Look-ups in named tables: a row name and a column name give one cell, copied from the table.

gugilef =
	zuvo	sog
zerus	7400	3557
rop	5042	5917
dalimo	2820	8141
geb	6972	3985
fezavan	7045	3913
vulela	3676	7285
pak	6972	3985
sati	6954	4003
kab	4386	6574
todid	8502	2454
tus	6553	4404
zak	7655	3301
nufope	3967	6993
dogores	3284	7677

todid, sog: 2454
sati, zuvo: 6954
zerus, zuvo: 7400
nufope, zuvo: 3967
fezavan, sog: 3913
nufope, sog: 6993
dogores, zuvo: 3284
zak, zuvo: 7655
rop, zuvo: 5042
sati, sog: 4003

Table dodabol
        nis  mikonap  renisu  mafu
nonop   171      136     170    53
ravon   200      156      93   135
ninilu  213      154      76   148
puz     124      162     124   145
vomepa  151      190     183   125
zepap   165      187     116   137
vafi    167      167     160   152
sufo    145      173     114   136
silez    95      112     131   154
kupi     85      159     160   126

silez, mafu: 154
sufo, nis: 145
ninilu, mikonap: 154
puz, renisu: 124
zepap, mikonap: 187
vomepa, mikonap: 190
vomepa, nis: 151
ninilu, renisu: 76
kupi, renisu: 160
vomepa, mafu: 125
nonop, renisu: 170
puz, mafu: 145
vomepa, renisu: 183
sufo, renisu: 114
nonop, mikonap: 136
ravon, nis: 200
kupi, mafu: 126

bet
|  | vez | kemi | dup | gad | dor | kov | zuz | diteses | nosu |
|---|---|---|---|---|---|---|---|---|---|
| gez | 179 | 178 | 178 | 179 | 178 | 847 | 179 | 155 | 177 |
| dil | 518 | 518 | 518 | 518 | 518 | 507 | 518 | 487 | 518 |
| dar | 297 | 297 | 296 | 297 | 296 | 728 | 297 | 271 | 296 |
| fefod | 448 | 448 | 448 | 448 | 448 | 577 | 448 | 417 | 448 |
| fekoveb | 51 | 51 | 50 | 51 | 51 | 975 | 51 | 28 | 49 |

What is the gad of gez in bet? 179
What is the diteses of fekoveb in bet? 28
What is the nosu of gez in bet? 177
What is the kov of gez in bet? 847
What is the diteses of fefod in bet? 417
What is the diteses of dil in bet? 487
What is the zuz of dil in bet? 518
What is the dup of fefod in bet? 448
What is the kemi of dar in bet? 297
What is the dor of gez in bet? 178
What is the gad of fekoveb in bet? 51
What is the vez of fekoveb in bet? 51
What is the nosu of dil in bet? 518
Which row has the largest nosu? dil

ditez:
	kes	tem	ruf
folo	-1138	-8913	-5149
vamaso	6539	-1941	1607
fatogub	3390	-98	-1298
gederer	-587	-1994	-652
muriru	1631	-581	781
rus	5538	17	2132

folo, ruf -> -5149
rus, kes -> 5538
gederer, ruf -> -652
vamaso, tem -> -1941
muriru, ruf -> 781
folo, kes -> -1138
vamaso, kes -> 6539

zet =
,gikos,lubore,situri,tidaba,geg,nug,dofud,lepoz
bazu,-46,79,-7,-34,14,-2,40,22
sal,33,-64,13,65,-2,29,0,35
tosi,53,46,40,-35,-60,21,13,34
fazu,43,7,7,7,45,29,51,67
tinade,29,-26,-11,-15,-57,93,13,-12

What is the lepoz of tosi in zet?
34
What is the tidaba of bazu in zet?
-34
What is the lubore of fazu in zet?
7
What is the situri of tosi in zet?
40
What is the tidaba of tosi in zet?
-35
What is the nug of tosi in zet?
21
What is the dofud of fazu in zet?
51
What is the geg of bazu in zet?
14
What is the lepoz of sal in zet?
35
What is the lubore of tinade in zet?
-26
What is the geg of tinade in zet?
-57
What is the nug of bazu in zet?
-2
Row with the largest dofud: fazu

Table zasofaz
columns: tur, leguzaz, vofo, tizuva, gokovo, faziru, donosid, dab
kep: [0.253, -0.239, 0.064, 0.301, 0.352, 0.370, 0.298, 0.036]
rike: [-0.314, 0.333, 0.389, 0.093, -0.161, -0.125, 0.277, -0.012]
nizenu: [0.408, -0.339, 0.073, 0.230, 0.664, 0.420, 0.030, 0.028]
mururol: [-0.085, 0.050, 0.526, -0.119, 0.371, -0.267, 0.409, 0.156]
fineze: [-0.785, 0.507, 0.339, -0.147, -0.417, -0.039, 0.442, -0.097]
susu: [-0.436, 0.319, 0.064, 0.308, -0.013, 0.032, 0.500, -0.420]
pidena: [-0.036, 0.028, -0.256, 0.568, 0.265, 0.743, -0.066, -0.525]
mulofu: [0.368, -0.307, 0.652, -0.163, 0.801, -0.066, 0.189, 0.435]
rus: [-0.543, 0.422, 0.129, 0.184, 0.046, -0.068, 0.360, -0.472]
fezodo: [0.313, -0.238, -0.020, -0.076, 0.198, 0.260, -0.133, 0.260]

What is the donosid of nizenu in zasofaz?
0.030
What is the faziru of fineze in zasofaz?
-0.039
What is the dab of mulofu in zasofaz?
0.435
What is the gokovo of rike in zasofaz?
-0.161
What is the dab of susu in zasofaz?
-0.420
What is the dab of rike in zasofaz?
-0.012
What is the leguzaz of rike in zasofaz?
0.333
What is the tur of nizenu in zasofaz?
0.408
What is the dab of kep in zasofaz?
0.036
What is the tizuva of fineze in zasofaz?
-0.147
What is the tur of mururol in zasofaz?
-0.085
What is the leguzaz of mulofu in zasofaz?
-0.307
What is the tizuva of pidena in zasofaz?
0.568
What is the tur of susu in zasofaz?
-0.436
What is the tur of rike in zasofaz?
-0.314
What is the tizuva of kep in zasofaz?
0.301
What is the vofo of pidena in zasofaz?
-0.256
What is the donosid of fezodo in zasofaz?
-0.133
What is the leguzaz of pidena in zasofaz?
0.028
What is the dab of pidena in zasofaz?
-0.525
Which row has the largest gokovo? mulofu

